One turn moves each row of this set onto another row. After a few examples, where does it send each row asked below?
q494: [ 10.7  11.6  26.7 -26.0  -5.4  -0.9 -10.6   5.0   7.9 -14.9   7.8 -37.7
  22.3  -2.8 -20.7  -3.6]
q549: [ 17.9  10.1  -7.4  -4.4   6.1  13.8  -2.3  13.3  12.2   5.6  17.9 -14.4
   4.9  -7.6   7.4  11.5]
q850: [ -3.2  24.2   8.5  -3.8  -4.4   8.3  -5.2  -9.5   6.3 -12.5 -19.0 -23.3
 -15.3  -3.5  -6.0   0.5]
q932: [ 16.4   3.2   1.8   2.3 -16.9  10.9 -15.7  -5.6   5.4  12.2   1.5   0.8
  -2.1  12.1   2.5   7.1]
q538: [ 16.5   6.4  23.1 -26.9  -0.6   6.0 -12.7   1.9  12.0  -9.7  14.7 -35.4
  29.6   2.8 -15.4   0.8]
q84: [ -4.9  22.7  14.7  -2.5  -5.2  13.9  -9.3 -14.6   6.0 -13.4 -18.7 -27.1
  -6.8   0.2  -6.6   0.7]
q698: [  9.1   9.6   6.4 -17.2  -1.2   9.3   9.8  14.5  24.0 -14.4 -15.5 -17.2
 -16.3  20.8   0.4  10.1]
q497: [  8.6  -1.8  35.6 -19.0  11.9  16.6 -27.4  10.0   7.6 -20.3 -11.2 -13.7
  -7.6   9.7 -11.7   1.1]
q662: [ 16.7  10.0  11.5  -5.2  -9.2  13.3 -22.4  -9.3  -7.8   6.8   3.2  -9.0
  -6.1  22.1   5.3  10.4]
q165: [ 20.3   4.9  13.7   7.3   3.1  -2.4  -9.3  24.6  18.6   8.2  -7.5 -22.2
   9.2  -0.9   7.7 -20.0]
q33: [ 16.3  12.8  18.4 -23.6  -5.2 -15.4  -5.4  15.4  11.0 -14.3  -1.2 -33.1
   7.4 -10.1 -20.1 -12.4]
q384: [ 16.5  -0.1  13.0 -25.6  12.6   2.0 -10.7  31.7   7.8  -1.1  11.2  -9.8
 -10.3  -7.1  -5.0   0.4]
q986: [ 19.9   6.8  18.9   4.0 -12.3   5.9 -27.6  -7.4  -2.8   4.8 -12.6 -13.8
  -3.3  21.5   4.1  -6.3]
q846: [ 21.7  10.9   3.4 -33.1   2.7  -7.7   0.8  15.7  11.0  -7.1  18.0 -23.2
   3.7  -7.5 -13.7   4.7]
q887: [ 27.8  10.5   0.3 -32.7   6.9  -4.7   0.8  13.1  14.1   1.3  18.0 -22.8
   0.9  -4.2  -8.4   3.6]
q739: [  9.6  -3.3  30.6 -23.9  10.9  20.8 -22.8  15.5   6.3  -3.5  16.3 -20.5
  16.1   4.4  -6.1   5.2]
q637: [ 31.3   4.4  16.4 -17.3   1.2 -12.5 -10.3  12.3  22.2  -2.1  -6.7 -33.4
  11.6  -2.9 -10.9 -22.4]
q372: [ 17.9   5.9   5.7  -7.9  -3.3  -4.6   5.9 -12.5  19.0 -18.9 -19.7 -15.2
 -10.1  19.7  -3.3  -1.2]
q385: [ 13.9   7.7   3.2 -14.8  -0.9   5.2   7.3 -17.8  14.1 -18.0  -5.7 -13.7
  -6.1  23.0  -2.5  13.5]
q623: [ 24.9   5.4  17.4 -19.0  -2.4 -15.0  -9.5  15.3  18.5 -10.1  -4.7 -32.7
  13.4  -6.4 -15.5 -19.5]
q329: [  3.5   7.9  17.0 -17.7  -1.9  23.6   2.2   3.2  21.9 -15.8  -9.3 -23.4
   1.6  29.2  -0.2  16.2]
q147: [ 11.1   5.4  21.4   0.2   4.3  20.5 -14.4   9.5  12.6   8.1  12.0 -25.8
  28.7   9.4   7.9  -0.3]
q277: [ -5.7  24.8   9.2  -7.0  -3.7  15.5  -5.6 -13.5   3.9 -12.0 -11.9 -23.3
 -11.2  -0.6  -5.6   7.8]
q610: [ 15.7  10.5  -0.2  -7.9   8.1   7.8   0.5  23.3  10.7  11.3  18.4 -12.7
   1.8  -1.1  10.1   7.0]
q594: [ 15.9   1.1   9.1   6.8 -18.8  12.2 -20.8  -8.4   7.0  10.9  -4.3  -3.8
   5.0  14.6   1.6   0.7]
q945: [ 23.8   5.3   2.6  10.3   0.8  -0.3  -9.4  18.2  20.6   2.9  -8.8 -21.5
   6.7 -10.2   5.6 -16.4]
q947: [ 13.5   4.5  14.4  -7.6  -3.9   6.4  -0.4 -21.7  17.7 -19.9 -15.7 -20.9
   4.8  26.3  -3.9   2.7]
q547: [ 17.5  -6.1  32.0 -12.0   7.4   1.4 -23.9  25.9  14.2  -5.0  -8.2 -22.1
   6.5  -2.3  -7.2 -19.9]
q893: [  8.7   5.5  20.6  -8.4  -4.8  11.2  -0.4   9.2  27.4 -16.7 -27.2 -26.4
  -2.0  25.5  -1.3  -2.6]
q197: [ 18.9   2.1   3.6   6.9 -18.4   4.9 -17.1  -2.8   8.0  11.5  -8.0  -0.6
  -3.6  10.6   1.7  -2.6]
q503: [ 12.3  15.6  12.6 -33.1  -2.3  -5.9  -1.0  12.0   5.2 -12.9  15.7 -29.3
   7.2  -8.4 -18.9   5.0]
q831: [ 22.5  10.3   5.6  -1.3 -10.0  -0.7 -18.2   0.3  -4.3   7.2  -7.5  -5.5
 -19.0  15.5   5.9  -0.3]
q508: [  8.4   0.7  27.2 -24.8  14.3  16.6 -21.4  12.8   4.8 -18.4  -2.9  -8.5
 -15.2   7.4 -10.5   9.8]
q53: [ 15.0   4.1  14.7   6.0   1.5  22.4 -17.4   1.7  15.7   2.2   6.6 -28.3
  30.0   1.5   5.3  -1.0]
q441: [ 11.6  -0.3  28.0 -19.7  12.6   8.3 -22.3  17.2   8.1 -19.1 -13.4  -9.1
 -18.9   4.5 -10.9  -1.3]
q191: [ 22.3   5.4  21.9 -26.0   3.6  10.7 -13.8  -1.9  15.1  -1.9  15.0 -36.0
  28.6   6.9 -10.4  -0.4]

q698 moves to q329
q947 moves to q372
Now find these:
q441 moves to q508
q33 moves to q503
q850 moves to q277
q610 moves to q147
q986 moves to q831
q191 moves to q637
q594 moves to q197
q945 moves to q549
q739 moves to q547
q623 moves to q846

One turn moves each row of this set onto another row. After a few examples, where does it send each row asked below?
q962: [ 11.5  -6.8   1.2   6.5   8.6  16.1 -14.2   7.8 -10.8  28.9   0.3  -5.6
   2.6  -6.3   1.6  -8.8  -4.8  13.7]
q973: [ 20.8 -22.3  18.7  -8.1  12.5   1.7  -4.4  -1.2  -2.3  -0.6   5.5  -2.7
  -6.2   8.5  11.0   7.7  -5.1  14.8]
q65: [ -1.1  -4.7 -13.3   3.5  -1.7   1.1  -7.7  -7.0   9.3  10.2  21.5   7.6
 -10.8  13.5 -19.7  -9.9 -15.1  -0.7]
q636: [ -2.4   9.6  -7.5 -11.8  -1.3  -1.9  -6.0   6.2  20.1  -3.4  10.9  -2.7
   0.6  24.5  11.0  -5.7  -4.4   9.9]
q11: [-12.1  22.9  10.7   7.4  -7.0  -1.3   5.6   4.8  10.3 -10.4 -20.8  -1.2
  -9.7  -6.6  11.8  -0.4   2.2   6.6]
q453: [  4.2  -9.2   5.3 -11.5  15.3  10.5  -2.7  19.3 -16.5   5.8   1.1 -18.3
 -14.0  14.5  -5.5   2.0  -0.1  11.7]
q245: [ 13.2  -5.8  11.5  18.4   6.2 -11.0  11.7  11.4   5.5  -0.6 -17.9  -6.4
   2.6 -11.2   1.7  16.7   7.3   5.4]
q689: [ 12.8  -4.1   6.5  16.7   2.5 -12.4   9.9  13.8   7.8   1.4 -15.4  -6.6
   3.0 -10.5  -2.4  17.9  13.6   1.7]
q596: [ -9.4  -9.8   0.4  17.5 -16.9  13.7  15.8   2.3 -14.5  -1.8   2.7 -12.1
  -9.9 -10.3   3.0 -17.2  18.3   1.2]
q557: [  1.1 -12.3 -16.9 -11.9 -14.3  -7.4 -10.7  -8.8  -9.5   7.1  -6.9   4.4
  18.0  11.5  -4.3  -5.6  -5.8   2.2]
q474: [  1.7 -12.5 -13.2  -4.7   6.2   3.5   1.4  -6.2   6.4  -0.2  20.4   1.2
  -5.3  16.5  -5.9 -10.0 -22.0 -10.7]
q575: [ -1.3  17.2   6.1  10.3 -18.9  11.6   1.0   6.8   6.1  -0.6  -6.4  -1.5
   9.8  13.9  -2.2   1.1  -4.1 -21.1]
q423: [-11.8 -12.7  -5.1 -19.5 -10.5  -7.5  -6.6  -4.9  -8.0   2.0  -0.7  -2.3
  15.9  14.7 -17.8  -5.3  -0.2   4.2]
q651: [  7.6 -10.4   7.4  -5.1  15.8 -13.1  -5.5 -14.6 -16.3   4.0   0.5   1.9
  13.2   5.2 -17.5  -3.9   8.2  -5.5]
q890: [ -4.5  -2.9  -6.8  -8.3   5.0  20.4   6.0  -3.3  18.3  -0.1   6.0  -4.5
  17.6 -11.9   1.9   1.2 -13.6  12.9]
q55: [  6.2 -10.9  -1.4  -1.4   9.3 -18.6 -10.5 -14.7 -20.9   9.7  -7.7   7.1
  -0.1   5.0 -12.0   7.9   0.4  -4.5]
q144: [  4.9  -6.3  18.6  16.5   7.7 -10.4  12.8  12.1   7.6   0.6 -14.4  -8.7
   3.8 -13.0  -5.8  15.2   9.3   6.6]
q499: [  2.5  -2.5  20.3   6.0 -14.9  13.8  -1.6   8.6  -2.2  -5.9 -22.4  -7.3
   0.5 -12.6  10.8  -8.4   1.0  16.2]
q971: [ -1.2   7.4 -18.3  -8.2  -6.2   8.7   0.2   4.9  13.4  -6.8  -1.3  -1.8
 -11.7   5.5  -8.2  15.9  -5.1  23.5]
q133: [ -8.3 -13.5   0.6  15.6 -18.8  11.2  15.4   3.6 -13.4   4.8   2.6 -11.4
  -7.1 -14.1   2.7 -12.8  20.4  -3.3]
q786: [  3.2  -9.0  14.3  13.3   6.3 -10.0  12.7  13.0   8.3   2.8 -12.8  -9.9
   7.1 -14.6  -3.7  17.1  10.0  -1.1]
q482: [ -5.7 -13.5  -4.3  11.8 -19.8   7.9  16.8   6.1 -16.9  -1.1  -1.0 -12.2
 -15.7  -7.0   6.6  -6.6  19.2  -4.0]
q74: [-11.1  -9.9  -4.8   7.4  14.4  11.5  -7.0 -17.7  -5.1  -5.2  18.8  -4.2
 -18.8  -6.3  13.2  -7.1  -6.0  -4.1]
q158: [ -7.5  12.3  23.9  11.6   1.8  15.2  -3.3   2.9 -12.1 -12.5 -13.0 -10.0
 -12.3  -4.9   4.4 -11.3   3.9  -8.5]
q770: [  5.5  20.5  -5.1   7.9   3.2   8.1   3.2 -15.9  -5.5  17.6   8.8  13.4
 -22.3  -0.9   1.2   1.7   3.1   4.9]
q706: [ -6.3   8.1  10.0  -9.7  20.3  14.6  20.2 -13.0  -6.4   0.6  17.0  -1.9
 -10.0   2.6   4.4  -2.0   0.2  -7.7]
q92: [  2.9 -25.6  -5.5   3.9   2.2  -1.8   4.0 -11.2  -0.8  16.6  21.0   6.6
 -15.1  -3.1  -9.0 -11.2 -11.3  10.8]
q409: [-10.6 -11.7  -3.2  15.9 -18.7  10.9  15.5   3.0 -18.2  -2.1  -1.9 -11.1
 -17.0  -8.9   8.8 -10.1  12.8  -0.4]
q507: [-11.0  14.6   9.3   7.0 -18.8  10.1   1.8   7.9   4.9   0.4  -7.1  -3.1
   4.7  13.0  -4.2   7.3  -7.9 -21.9]
q608: [ -4.3   2.2  -6.2  11.8   8.4   8.5 -11.3 -13.9  -1.5  -8.1  22.6  -1.5
 -24.4   1.7  -3.1 -11.6  11.3   8.1]
q13: [ -5.0  -6.8 -19.6  -2.9   4.2 -12.9   6.5 -24.2  -7.0  -3.4   4.0   4.6
  10.3  -4.9  -2.8 -12.3  10.3   1.1]
q747: [  6.1 -19.2  -2.6  -2.0  16.8 -11.7   3.5  -0.3  12.8  15.8  12.2   3.6
   0.4   4.6  -3.9  -1.7 -21.6   3.9]
q125: [ -1.8  15.3   3.6  10.7 -22.3  11.0   0.5   6.4   5.9   3.6  -3.8  -0.6
   8.6   8.6  -5.7   3.8   1.8 -24.1]
q799: [-18.4   4.1  -1.7  -6.7  -3.4  -0.4 -11.5   1.0  21.2  14.4  10.1   1.3
   3.8   8.1  11.0  -2.7 -15.5   8.5]
q107: [ 11.8 -14.7  23.0   1.5   4.0   0.3 -14.5  -3.4   2.2  14.8   9.0   3.6
  -8.1   1.0  -5.4   6.0   0.7  24.7]
q284: [ -8.1  10.4   6.1   4.4 -18.8   9.9   4.4   7.8   3.4  -1.4  -4.6  -4.6
   4.5  10.4  -3.3   9.4  -3.0 -28.3]
q978: [-11.4  20.0  15.6   6.0  -1.6   3.2   9.5   3.0  12.2 -11.1 -16.9  -3.4
   1.7 -10.5  14.2  -7.7   1.7   3.5]
q212: [-18.9  -8.0 -16.8  -7.1   1.8 -18.4   5.9 -20.3  -9.9  -2.7   2.3   4.0
  -4.9  -2.6 -10.3  -0.6   7.9   4.0]
q427: [ -3.0  -2.4  22.3   1.3 -13.8  10.6   0.7  12.8  -4.5 -11.7 -22.5 -11.1
  -7.7  -6.0   5.2  -3.4   3.3  17.4]
q295: [ 12.0 -24.1  -7.8  -3.1   7.2  -2.1  11.1  -6.6  -2.8   0.0  22.0   0.5
 -18.0  10.6  -7.5 -12.4  -4.4   9.3]
q20: [ 12.9  -9.5  -5.5  -1.5  12.7 -15.4   1.4   4.1  14.1   9.9  13.6   4.0
  -7.7  15.9 -16.0  -2.4  -8.4  12.1]
q880: [ -1.8  15.4  17.3  18.0  -3.9  13.7  -9.1   1.2 -12.0  -5.6 -17.1  -3.7
 -14.8  -7.7   7.4 -10.0   2.4  -6.0]

q245 moves to q575
q482 moves to q689
Now find these:
q706 moves to q453
q880 moves to q499
q74 moves to q973
q557 moves to q13
q747 moves to q474

